Rotation paths and how fast each direction turns (degrees each step)
Each turn is a multiple of 5 degrees from 10 to 175, or 0.
Each row of a path follows its step; steps can be skipped.

step 0: [ -8  21 -13 -14 -65  -4 -27  -8 -17 -25   2 -11 -36  29 -19  48  21 -15
  11  27 -11  40  16 -16   5   0 -18  -6  48   8  21   7  32  23  10  35
 -22  -8  -1   7 -20 -23  23   4 -23 -13  21  42  25  36  14  24   1   8
 -34  -7  -2  -6 -19 -47  15  10  34  24  19  25  -1   0 -41]
step 2: [-25  21 -39  43  10  15  21 -10  -3 -20   1  19  24   4  36  22 -24  37
 -14   1 -14  19   6 -22   9 -35 -27  -9  -4  22  10 -29  16  -6  13  15
  40   9 -36 -14  56  -7 -19 -13 -10 -25 -32 -20   1   4  22   3  37 -51
 -20   3 -21   6 -43 -20  12  40  10 -14   0 -30   2 -18  50]
step 4: [ 11 -15   8 -36  -2  -1 -19 -20 -23 -27  -7  16 -22  23 -21   6  -2  11
  16   0   3  -8  -8  -5 -17 -10 -51 -24 -37 -35   1  -2  44 -21 -17  14
 -15  10 -20 -29  -8  12 -11  48 -21   3 -36  37 -27 -31  -3  28 -35  -8
  19 -59 -19  22 -43   6   7 -59   3  -6 -37 -17   7 -10  -9]
step 5: [ 15 -17  -7 -21  11 -63  41  12  -1   5 -14 -25   6  17 -26   8  27  26
  25   6  18  74  -4 -12   8  35   0 -15 -18  24  21 -29 -25 -41 -11 -23
 -34  17  11   0   3 -17   4  33  25 -15 -27  -2  -5 -34  -9  17  10  -3
 -24  45  -2   2   9 -37  10   7 -18 -32  17   1 -24 -44 -22]
step 6: [-22   6  22   8 -11  25 -41  22  13  -4  16   2 -18 -35   2  14 -14 -20
  59 -41   3  46  49 -88   6  24 -10   4   4  18  12  11   3   6  15 -14
 -15   8  24   6  -9 -42  -5  13 -34 -12   2  -5  20 -12  38 -13   8   6
 -14 -15  21   8  -7   7 -27  23   2 -21 -22 -15  41   6  29]
step 8: [ 30  45 -61  -3 -37 -15  -1 -50   3 -22 -28 -12 -38  22  25  44  -1   0
  -6  -5 -20  19 -25  -9   2  33  24  -3  29  32  13 -30  27  13   4   2
  32   6 -50 -13 -28 -21  -1 -26 -15  29 -19  24   4 -19  15  -2 -20 -17
 -18 -16 -16 -22   1 -15 -28  -6   1  10 -27  19 -35  31   1]
step 11: [  7  33 -27  -9  -5   0   4  13  24  10  31  -7  21  22 -24  24   6   2
  -2  53  11  53  13 -10 -12 -33 -27   7   8 -10  13  33 -17 -40  -4 -32
   8 -31   9 -20  -1 -13   9 -27  -1  -2  48 -18   2   6  14  22 -36 -18
  -5  10  -8  36  17 -74 -23  -3 -18  18 -25  30  28 -33  33]
step 12: [-20  21  -1   1   5   7 -12   0  33 -14  -5  16 -23  24 -46  27 -22   4
 -14 -36  22  13  13 -20 -53  -2 -16 -37 -13   8 -12  16  17 -25  34  50
   9  37 -22 -23  -6 -12   4  24 -40 -44  18 -20 -30  14 -10  45   0 -44
  -2 -46 -23 -20   4  22   6 -19 -34 -27  -4 -14   1  27  -7]
step 13: [-20 -14 -14  -3  34  -1  -9 -24   2 -18 -11  -8 -25   3 -19 -17   4  34
  21   0 -36  36 -32  33 -35  48  -6  -9  -9   4  -6   7 -14 -29  16  13
   7  -7   2 -11  39  -9 -49  26  16   9 -25 -12   7   3  -2  -2 -14  19
 -39  43  -9  40  -5 -10  46  42 -13 -15 -43 -33 -58 -16   7]
[  2  -4   3  -7   1   3   0   5  -3 -10  -3  -1  -1  -7   1  -2  14   2
  -2  -1   0   6  -1  -8  15   0  -2   3  -1  12   8   2  -9   4  -4 -11
  -7   0   0   7   7   4  -2  -4   0  -7   1   0 -13   2 -10   6  14   1
  -1   0  -1   6   1  11   4  10   8   3  -6   1   3  -7  12] : 85
[ -2  -7   1  -4   2 -10   7  -9   4   1   6  -2   5  -2   2   6  -3   0
   4   7  -4  -8   7  14  -8  -6  -6  -4  -9   0  -5  -1  -1  -1   3   2
  -5   6  -4   2   5  -5   6 -11 -10 -10  -1   2  -3  -2  -8   2  16   4
 -10  -3  -2  -7 -14   8   1  -7   1 -10   7  -3   5  -1   2] : 140
[  4   4   2  -1   4   4  10  -8  -6   8   5   1   3   0  -4  -8   4  -8
 -12   0  -3   8 -11  -3  13  -9   7 -13   0  -3   1   7  -4  -4   7   6
   2   1   2   2  12   6   6  -3 -11   4   9   7   7  -3  12  -1   6  -5
  -1  -7   3  -3  -9   2  -6  -1   0   2  -4   1 -10  -6  -1] : 45
[  6   6   2   4   9  -3   8  -9 -12  -3  -2  -4   6   3   6   4   3  -1
   0   8 -12   3   6   1   0  -5   0  11   2   9   7   0  -2  -4   4  12
  -9  -1   1   2  -5  -2   3  -2   7   5  -2  -5   8  -3  -4   9   0   2
   5  11  -9  -3  -1 -12  -7   9   5 -12 -11   5  -2   8   1] : 130
[  6   0  -3  -6  -1  12   2   8  -9 -10   0  -4   7  -3  -4  -6  -9   0
   9  -1  -7   0  13   6  -3  -7  -1   8   6 -10   0  -4  -4   3  -5  -1
   9   3   6   1   7  -4  10 -12  -4   8   7   3   8  -2   0   4  -6  -2
  -3 -12  -2  12   8   2   0  -2  10   1   3   8   2  -4   2] : 95
[-14   0   3   0 -15  10   8  -1   0  -4   3   2  11 -13 -13   7  -5  -2
   4  -5   3   4   4  -3  -1  -3  -7   2   9  -4   0   5  -7  -6   1  -4
  -8   7  -5   6  -5   6  -5   3  -7  -5   2  -7   3   1   1  -5   4  -2
   3   8 -12  -3  -1  -6  -9   3 -12   4   7   9  -3   0   4] : 70
[  7  -8   6 -11  -1   0 -10   8   2   8  13   9   3  -3   1   4  -4  11
  -9  -5   3  -2   6   8 -11  -3   1  -6  -6   4   7   4   4  -5  -2   0
  -2   3  -3  -1   6   9   0   4  -2   3  -6 -12  -3  -1  10   9  -7  -9
  -3   6  -2  -2   2   1   3   1   5  -6 -10  14  -2 -10   2] : 45
